In the rows, zero is written as 128.
The rows below come in pairs that one turn or mirror swaps. Which row does each named row swap with?
Z627: [164 139 145 129 168 121 120 143 118 132 137 164 137 135 104 113 141 137
 116  86 114  99 140 153 112  94 146 106 139]
Z378: [130 143  81 144 164 137  83 148 117 156 107 136 134 117 124 126 104  99
 114 119 160 118 178 109 127 145 133 139 135]
Z84: [159 151 112 139 158 119 135 143 125 115 140 146 138  65 119  91 147 134
 103 113 118 129 161 139 108  90 115 124 129]
Z199: [158 139 113 134 181 160 105 153  80 136  91 156 154  76 119  84 129 117
 106 117 153 110 172 136 112 146 147 135 113]
Z104: [151 143 112 118 144 138 125 160 123 138 135 141 151 161 133 137 131 125
 133 132 129  99 177 170 116 111 136 119 120]
Z949: [127 144 114 144 151  92 134 150 135 113 115 152 122 135 116 132 144  93
 108 101 161 124 150 136 127 112 104 119 148]
Z66: [158 124 120 152 183 137 108 143 109 149 130 149 131  74 115  85 164 130
  90  98 151 135 153 101 132 127 123 126 120]
Z77: [151 120 117 159 166 125 110 149 125 149 125 155 125  91 121  99 165 126
  90  89 153 135 145 102 141 128 111 117 124]
Z878: [111 119  94 133 177 135 110 166 117 139 133 137 149  87 132 120 131 120
 122 135 133 154 178 111 132 126 124 140 111]
Z929: [160 150 141 135 166 120 123 144 117 111 140 155 145 106 102  99 143 139
 111 100 105 103 142 160 110  89 135 104 138]
Z238: [144 154 108 115 156 156 121 153  98 126 103 155 169 131 126 110 124 122
 130 126 137  88 194 168 117 129 139 133 111]
Z40: [152 151 115 113 169 151 122 155  91 118  98 152 166 112 124 107 124 117
 123 142 136  87 184 160 115 135 148 136 111]
Z660: [170 146 141 127 161 128 105 153 116 140 133 153 136 140 101 116 133 130
 108  77 132  84 135 150 111 106 148 106 143]
Z906: [139 138 110 123 140 135 118 162 125 144 156 135 157 157 126 139 136 134
 132 127 131 117 177 157 120 102 133 117 118]
Z704: [134 133 108 118 147 131 118 155 126 135 142 139 151 161 121 142 124 129
 130 126 127 106 180 165 121 104 130 119 111]
Z713: [133 145  92 148 157 135  79 148 111 161 102 145 134 138 122 130 113 113
 116 106 176 110 175 111 126 134 137 139 138]
Z554: [118 138  77 142 172 138  94 154 112 149 109 136 144 104 124 122 111 108
 119 129 163 135 189 112 134 130 134 143 124]
Z52: [149 147 110 120 175 161 119 150  87 128  90 153 169 100 131 100 116 113
 119 131 144  94 186 153 118 136 150 132 117]
Z399: [149 146 112 141 161 138  81 147 111 157 104 147 134 155 110 132 119 113
 122  90 162  90 161 133 120 130 151 116 143]
Z452: [143 101 145 143 182 131 128 178  88 119 126 150 149 105 125 100 157 112
 111 120 132 156 145 128 121 125 132 125 102]
Z973: [119 109 101 143 176 147 114 172 115 131 130 138 141  95 130 113 129 119
 114 136 124 161 178 113 126 120 128 130 107]
Z87: [164 131 115 170 148 124  93 161  78 139 130 118 135  95 110 107 123 128
 128 112 156 135 140 114  94 104 135 127 147]
Z219: [161 150 102 155 138 111 135 147 107 111 112 138 145  72 121 100 156 120
 107 134 146 115 168 141 111 101 102 133 122]
Z913: [120 140  73 149 170 141  86 143 110 148 106 134 136 110 130 122 113 111
 118 123 160 120 184 111 126 130 129 149 131]
Z176: [149 134 127 171 156 121 101 159  76 119 123 123 126  88 107  94 113 123
 124 111 160 138 142 116  99 110 135 131 144]
Z492: [124 121  86 136 174 142 108 156 121 143 130 130 143  89 130 114 117 118
 111 135 144 149 189 112 130 126 119 136 105]
Z685: [147 151 113 119 162 152 121 155 101 127  96 147 167 109 134 110 126 116
 127 135 135  93 198 165 116 134 144 134 112]
Z223: [123 116 100 139 184 145 113 173 113 127 127 134 155  90 135 108 126 122
 114 131 132 163 179 118 133 122 133 137 110]
Z816: [148 109 153 133 172 129 140 185  82 112 110 153 147 132 119 111 160 103
 121 111 151 124 137 143 115 130 135 113 121]
Z126: [128 107 107 136 188 141 120 179 109 130 138 133 147  87 132 104 133 119
 108 127 125 162 165 116 126 126 130 139 105]
Z626: [131 143 107 142 163  95 138 147 143 122 120 157 120 137 111 133 141 100
 104 102 148 127 147 133 127 116 102 118 149]
Z342: [141 130 118 159 169 115 107 155  79 114 102 138 131  79 109 103 107  97
 114 119 151 129 137 118 100 124 127 133 147]
Z276: [166 157  97 156 130 112 134 142 109 122 111 142 140  78 131 101 155 127
 107 131 145 114 172 150 105  98 105 129 121]
Z42: [154 140 110 128 180 161 108 155  89 133  91 146 163  82 119  92 129 115
 112 123 145 103 181 136 115 143 148 133 116]
Z698: [153 145 127 136 163 136  89 146 105 159 115 160 135 148 105 125 122 114
 117  86 153  78 147 142 118 132 160 114 141]
Z550: [160 142 138 130 168 123 115 146 117 123 144 161 136 123  95 110 143 136
 111  86 113  95 136 147 103  96 141 107 141]
Z933: [131 104 115 138 179 131 111 171 105 125 137 135 147  90 130 103 135 122
 108 138 130 166 163 118 124 120 121 127 104]
Z505: [157 123 127 147 191 143 101 156  99 139 111 147 142  67 124  84 152 124
  87  95 150 124 155 114 123 135 130 124 112]
Z26: [131 139 111 159 161 107 111 147  93 115  95 136 120  98 113 118 113  87
 108 112 162 128 132 126 111 120 126 133 155]
Z806: [168 125 128 157 141 125 102 158  97 141 163 125 128 131 107 116 132 137
 130 109 141 136 134 130  96  96 138 117 134]
Z822: [173 139 125 147 128 136 141 154  80 115 102 141 140 125 129 106 159 112
 113 123 174  98 152 163 108 120 114 120 123]
Z807: [120 149 117 141 161  95 132 152 137 109 117 156 118 135 114 128 138  91
 107 104 153 119 145 132 124 122 107 125 148]
Z181: [150 147 122 139 161 136  87 147 105 154 113 155 132 157 107 122 119 111
 118  89 158  83 151 139 116 134 155 114 136]
Z117: [137 127 121 150 160 103 127 149 146 135 135 159 119 131 116 125 171 113
  92  91 136 122 147 124 132 108 108 107 127]
Z469: [160 122 125 152 182 134 113 151 113 149 119 157 131  78 120  89 168 122
  84  91 148 141 156 103 125 125 122 117 113]
Z206: [139 135 119 140 159 105 123 150 145 146 141 162 127 137 108 122 162 114
  89  85 146 119 145 124 133 110 117 116 131]
Z531: [170 127 136 145 133 129 136 159  83 129 110 147 143 147 124 110 160 108
 118 112 177 103 147 156 106 125 121 110 126]
Z488: [140 133 118 144 155 100 125 153 144 130 130 165 118 146 118 130 163 111
 101  91 140 120 146 127 133 112 104 112 128]
Z631: [147 149 104 109 153 142 120 159 110 127 125 147 158 149 126 129 126 122
 138 138 144  87 186 169 124 121 138 125 118]
Z272: [126 141  86 144 163 141  84 151 113 160 114 137 137 139 119 134 108 106
 119 106 165 109 173 120 127 146 134 142 140]
Z465: [141 124 109 137 140 142 116 167 120 140 159 135 149 162 122 131 132 134
 130 126 123 121 168 153 114 103 134 113 118]
Z326: [154 148 117 139 164 121 127 143 122 114 132 150 135  60 131  89 153 137
 106 114 117 117 166 135 103  91 120 122 123]
Z909: [163 152 102 152 137 120 143 143 113 117 120 144 138  73 122  98 151 129
 110 131 133 118 180 142 110 102  97 127 118]
Z868: [132 145  94 147 160 145  80 150 110 161 106 145 135 142 115 132 109 107
 117 105 168  89 171 118 127 139 141 131 137]
Z524: [147 150 111 107 149 152 131 154 111 129 112 150 158 147 127 125 127 109
 123 134 137  90 191 170 121 122 146 132 121]
Z376: [149 140 116 134 188 159 101 150  81 141  95 153 156  70 122  82 130 120
 104 107 155 110 171 132 118 145 146 132 122]
Z49: [147 140 110 166 175 106 101 149  84 117 102 129 141  86 109 102 111 100
 115 120 154 139 136 118 101 121 133 137 148]
Z72: [147 129 110 136 141 139 114 164 121 137 157 129 146 164 118 137 134 132
 137 123 131 107 171 152 123 100 138 113 117]
Z496: [170 131 143 144 131 126 137 163  87 117 108 151 138 146 116 113 155 106
 125 113 173 101 151 154 119 127 121 118 117]
Z142: [159 144 134 137 163 134  93 147 104 154 118 156 135 149 103 120 120 120
 115  84 160  77 145 140 113 132 156 111 139]
Z701: [161 136 128 139 192 156 101 148  85 142 101 157 150  72 121  78 142 127
  98 102 150 104 160 121 120 137 143 127 119]
Z960: [155 134 121 143 190 149 102 148  84 142  93 154 154  70 118  82 131 122
 101 108 153 108 163 127 112 143 149 132 114]
Z772: [143 124 126 139 137 128 109 164 111 135 160 130 141 159 115 128 133 140
 127 119 130 125 159 151 113  94 130 111 118]
Z320: [158 146 133 137 170 114 118 137 123 116 146 154 133  97 106 102 140 138
 110  98 104 107 140 146 106  90 133 113 139]
Z842: [150 130 124 142 144 131 111 166 114 144 161 127 137 159 120 131 135 138
 128 109 126 119 166 147 113  95 139 112 116]
Z475: [168 110 140 145 155 117 133 173  87 124 111 152 147 145 121 111 162 107
 116 121 157 113 133 154 113 133 130 116 124]
Z834: [110 131  88 145 178 144 101 159 114 144 116 136 143  91 124 115 119 111
 114 130 151 150 186 109 132 128 120 150 114]
Z141: [164 143 140 134 167 134  88 146 107 151 118 159 138 143 103 117 128 121
 107  81 148  78 140 141 118 122 155 112 141]
Z656: [156 118 124 152 169 125 122 151 126 151 131 159 124 101 120  98 174 127
  83  91 153 137 153 111 137 120 106 115 115]
Z641: [158 158 108 145 155 117 130 143 121 112 133 145 142  65 116  87 143 126
 105 126 118 126 168 136 108  96 112 126 124]

Z104 swaps with Z834
Z452 swaps with Z806
Z626 swaps with Z909
Z26 swaps with Z822
Z141 swaps with Z701
Z87 swaps with Z816
Z906 swaps with Z878
Z181 swaps with Z199
Z276 swaps with Z807

The rows below come in pairs that one turn or mirror swaps. Which row does each named row swap with?
Z787: [143 130 101 138 156 122 154 124 115 114 162 111 113 119 134 151 115 130
 134 124]
Z515: [ 99 105 110 103 136 110 144 104 149 126 126 133 151 115 132 134 110 116
 101 132]
Z75: [139 127  95 139 154 120 140 124 123 114 154 103 105 111 137 152 121 117
 138 116]
Z289: [139 129 139 110 126 105 116 117 117 134 112 135  94 113  98 118 125 124
 139 106]
Z974: [124 114 120 127 106 123 124 133 137 144 118 104 132 152 117 128 127 128
  97 160]
Z789: [118 105 142  98 125 130 122 134 159 135 101 117 149 124 127 122 140 148
 139 131]
Z328: [119  97 132 130 125 156 122 120 147 118 122 137 139 135 164 159 119 120
 118 129]
Z982: [104 101 113  97 139 118 142 116 156 130 140 131 149 107 138 128 120 121
  97 121]
Z846: [103  98 119 103 131 112 152 108 153 124 122 134 149 104 139 136 125 118
  99 126]
Z357: [111 128 114 116 114 112 101 119  95 117 134 114 101 112 155 151 135 146
 133 125]
Z801: [118  95 120 111 148 111 163 125  97 118 125 152 129 117 126 127 120 127
 114  99]
Z586: [121 110 119 109 146 102 163 146  92 120 139 152 115 110 132 136 126 127
 123 104]
Z573: [123 112 118 120 136 110 167 143  97 113 142 156 119 120 123 119 123 124
 119 100]
Z535: [138 149 134 108 111 101 125 120 112 129 121 129 105 123 104 113 122 119
 132 101]
Z889: [140 129 106 146 148 114 167 116 118 106 155 105 113 117 138 147 115 123
 128 129]
Z980: [138 148 132 112 127 103 121 115 110 131 127 135 103 112 104 120 125 120
 138  97]
Z222: [ 98 152 152 136 126 114 129 139 110 137 117 110 114 106 156 141 126 104
 100 142]
Z264: [138 105 123 127 103 122 137 141 139 143 118  99 134 145 119 117 112 117
 108 154]
Z228: [ 98 143 142 128 128 115 129 143 112 143 115 113 121  91 158 147 136 100
 110 148]
Z240: [129 113 158 154 158 143 144 142 120 126 122 113 113 130 133 128 152 111
 141 146]
Z487: [108 139 124 108 117 118 114 119  93 116 125 106  97 106 158 148 131 135
 138 133]
Z506: [120 111 152 157 155 149 146 139 122 136 106 119 119 129 149 140 144 110
 129 150]
Z499: [133 143 133  98 113 103 122 126 115 144 130 127 107 109 101 118 123 115
 135 106]
Z873: [113 142 146 128 130 107 122 163 112 136 103 145 145 136 151 134 144 145
 131 135]
Z340: [134 139 138 103 117  98 118 122 118 141 126 122 100 114 101 116 131 129
 129 104]
Z41: [142 120 103 146 158 116 159 125 116 108 155 104 107 117 135 141 127 126
 125 122]
Z372: [125 120 153 149 150 136 116 130 135 128 143 119 137  93 114 111 117 119
 130 156]
Z113: [125 110 114 132  97 124 135 134 144 134 115 101 135 144 116 132 115 112
 107 157]
Z119: [114 137 150 160 146 126 117 149 121 119 141 127 139  98 113 112 118 122
 124 154]
Z333: [128 102 145 100 124 126 129 136 155 134 117 104 134 138 113 124 142 148
 142 128]
Z395: [127 101 110 123 102 129 125 130 145 138 135 115 128 151 114 129 111 121
 105 151]
Z637: [ 93 147 138 132 132 115 122 145 108 138 114 111 124  96 147 146 120  93
 112 144]
Z988: [118  98 116 127 143 103 146 128  91 119 129 158 127 121 129 125 131 132
 112  97]
Z27: [118  93 125 133 135 149 114 115 150 110 126 149 126 133 152 156 137 122
 126 118]
Z204: [132 148 134 114 124  84 133 118 115 140 117 130 109 123 103 115 121 127
 128 104]
Z245: [116 118 144 156 153 140 112 141 135 119 140 123 146  93 109 115 131 117
 118 146]
Z556: [110 143 150 127 124 118 125 152 118 133 100 153 156 118 142 120 135 147
 140 131]
Z94: [118 140 140 129 134 122 122 161 107 132 107 152 156 126 151 126 135 152
 128 126]
Z306: [120 135 149 148 155 133 125 148 127 122 137 121 141  92 111 111 121 119
 111 156]
Z470: [115 141 124 109 107 122 118 114 105 113 147 116  89 113 144 150 125 144
 139 129]
Z369: [115 110 156 154 153 148 143 147 126 123 107 120 117 128 131 126 142  99
 128 148]
Z607: [150 120  97 141 156 112 156 136 115 109 139 104 109 122 139 146 122 138
 138 131]
Z329: [123  93 130 135 126 154 121 111 143 119 123 137 134 137 157 164 122 121
 122 136]
Z605: [133 143 122  98 115 105 135 123 110 135 128 134 115 117 102 100 127 117
 134 107]
Z362: [113 105 142  98 131 130 126 135 160 136 114 108 141 133 121 129 133 151
 138 147]
Z633: [121  96 116 138 124 162 129 120 139 124 120 140 128 135 160 162 127 118
 128 128]
Z226: [117 136 135 129 135 123 126 151 105 138  92 148 154 135 149 128 139 152
 122 133]
Z882: [124 102 120 135 122 159 113 110 135 118 121 148 124 138 161 152 129 125
 119 120]
Z693: [137 130 113 146 142 127 154 117 110 113 157 101 106 111 132 157 109 133
 129 124]
Z32: [113 131 125 105 110 108 123 108 107 102 133 120  86 110 149 148 128 135
 135 123]
Z195: [130 109 116 117 107 133 129 125 148 137 126 103 126 141 116 130 116 119
  93 156]
Z520: [116 138 150 123 130 116 120 162 113 132 102 149 160 123 146 119 137 130
 135 138]
Z503: [120 100 121 135 133 165 105 114 135 116 113 141 130 124 155 151 135 129
 123 119]
Z224: [149 132  96 135 146 110 155 124 112 112 148 107 110 126 135 153 117 132
 133 116]
Z601: [113 129 143 149 150 133 119 136 132 132 140 130 145  90 104 120 121 115
 129 158]
Z688: [112 141 153 121 132 120 122 155 117 137 105 153 157 126 155 120 135 131
 130 141]

Z882 swaps with Z94
Z789 swaps with Z506
Z204 swaps with Z75
Z980 swaps with Z224
Z801 swaps with Z487
Z503 swaps with Z226

The rows below come in pairs that one turn or mirror swaps. Which row does each named row swap with?
Z800: [101 121 129 140 141 134 157 111 131 157 113 133 122 133 155 126 114 134
 126 109]
Z681: [156 143 137 113 129 138 107 145 128 132 125 142 153 124  93 150 140 141
 139 120]
Z830: [141 106 143 122 121 119 111 110 143 131 126  97 157 138 119 110 104 121
 118 167]
Z20: [109 134 111 121 160  98 138 100 119 111 157 117 138 109 123 117 132 110
 119 133]
Z955: [113 119 119 142 136 135 154 106 140 159 112 131 118 132 157 125 116 138
 122 112]
Z788: [139 126 136 137 122 152 109 104 113 122 129 140 140  94 125 127 121 129
 126  96]
Z562: [147 107 142 108 142 125 120 105 153 133 118 110 146 129 121 115  91 116
 128 162]
Z765: [142 155 136 164 159 124 133 108 120 129 138 134 135 130  96 142 114 134
 115 151]
Z991: [161 135 140 109 126 135 105 141 127 138 124 137 156 127 101 144 136 137
 136 121]
Z266: [111 133 116 143 117 115 107 111 133 102 107 104 133 157 123 102 127 126
 146 140]
Z180: [133 151 129 172 164 123 131 112 124 130 141 138 137 129 109 145 116 136
 117 152]
Z722: [104 122 127 142 141 132 159 107 145 153 115 136 118 140 154 130 115 128
 127 110]
Z300: [109 124 109 125 152  95 154 108 127 121 159 125 145 124 124 111 138 111
 116 127]
Z59: [121 115 123 123 129 137  89 136 160 131 149 119 103 150 140 128 124 127
  96 137]
Z434: [138 115 146 112 135 113 110 121 156 142 114 100 157 140 118 105  97 123
 132 160]
Z63: [146 154 124 163 168 128 130 106 122 128 131 134 136 130 101 149 114 137
 116 146]
Z744: [ 99 136 107 108 144  99 139  97 125 123 143 134 135 116 122 108 125  99
 115 130]
Z951: [130 128 116  97 160 144 126 138 134 123 119 135 124 147 125  83 132 120
 114 150]
Z189: [107 114 124 140 137 129 160 111 134 149 113 136 125 134 166 126 119 136
 127 116]
Z177: [113 117 124 148 142 136 158 107 142 157 118 140 128 124 159 128 113 131
 130 121]
Z866: [117 131 107  99 123  91 129 133 143 140 137 110 142 140 140 134 147 120
 139 106]
Z401: [127 124 120 133 129 154  89  96 112 126 124 141 146 101 114 125 124 127
 113 110]
Z646: [119 135 109 103 124  95 131 130 145 128 134 116 149 138 142 128 151 133
 142 107]
Z285: [159 140 141 112 126 132 108 151 122 136 123 140 163 124  98 146 135 134
 131 123]
Z80: [153 145 145 106 131 135 105 143 123 134 135 138 158 120  96 146 135 136
 141 127]
Z384: [126 147 130 153 120 122  96 120 117  96 116 110 140 153 125 103 128 132
 141 136]
Z374: [132 132 129 150 115 138  94 115 138 106 111 112 128 155 111 100 135 114
 147 125]
Z593: [154 142 140 107 132 136  99 142 115 135 135 131 161 124  99 152 131 137
 130 125]
Z360: [140 152 133 166 157 126 132 104 117 130 131 137 134 129 105 147 105 139
 114 146]
Z927: [131 133 114 102 151 163 109 149 135 124 116 143 110 131 116 102 117 121
 120 151]
Z686: [119 125 124 127 138 125  74 143 169 137 138 115 115 147 130 127 122 134
 105 130]
Z695: [109 138 119 147 122 124  93 115 137 101 128 106 133 148 130 100 136 124
 147 132]
Z712: [112 128 134 127 143 118  91 137 163 127 145 115 110 160 142 131 118 141
 109 134]
Z143: [143 137 110 100 146 148 128 147 133 126 116 138 108 127 136  97 114 112
 126 145]
Z179: [121 148 110 116 153  97 145 106 121 113 160 126 138 115 128 109 136 110
 109 128]
Z325: [126 133 109 105 126  83 131 132 147 133 137 121 144 150 138 129 154 130
 139 111]
Z997: [119 134 110 101 126  93 137 133 146 133 131 118 148 141 135 128 155 132
 142 112]
Z606: [107 122 129 139 139 130  83 125 157 121 144 118 110 156 142 130 124 134
 101 133]
Z956: [142 151 130 160 169 128 132 104 122 129 125 133 140 140 101 149 116 138
 116 152]
Z507: [138 128 120  93 147 159 122 140 134 125 127 139 128 123 122  95 117 118
 134 153]
Z247: [125 117 136 133 131 159 104 110 112 130 130 132 137  92 124 132 124 123
 125 101]
Z174: [113 124 119 145 142 128 157 104 131 151 117 134 119 134 160 129 111 135
 119 116]
Z603: [124 134 110 111 123  90 133 137 145 135 127 120 149 142 139 129 155 126
 131 105]
Z894: [139 112 134 138 132 160 107 109 120 128 136 143 143  98 110 137 124 128
 120 104]
Z689: [144 152 130 161 162 129 130 111 124 119 133 139 133 133 102 154 111 131
 119 152]
Z178: [118 128 121 120 135 129  87 142 159 128 147 115 106 149 141 120 121 132
 102 127]
Z24: [151 115 146 112 140 129 113 115 154 135 116 104 144 133 124 119  88 128
 137 162]
Z756: [148 119 147 113 129 124 110 114 144 129 121  96 153 134 117 105  91 122
 130 161]

Z24 swaps with Z712
Z951 swaps with Z374
Z300 swaps with Z894
Z174 swaps with Z360
Z695 swaps with Z507

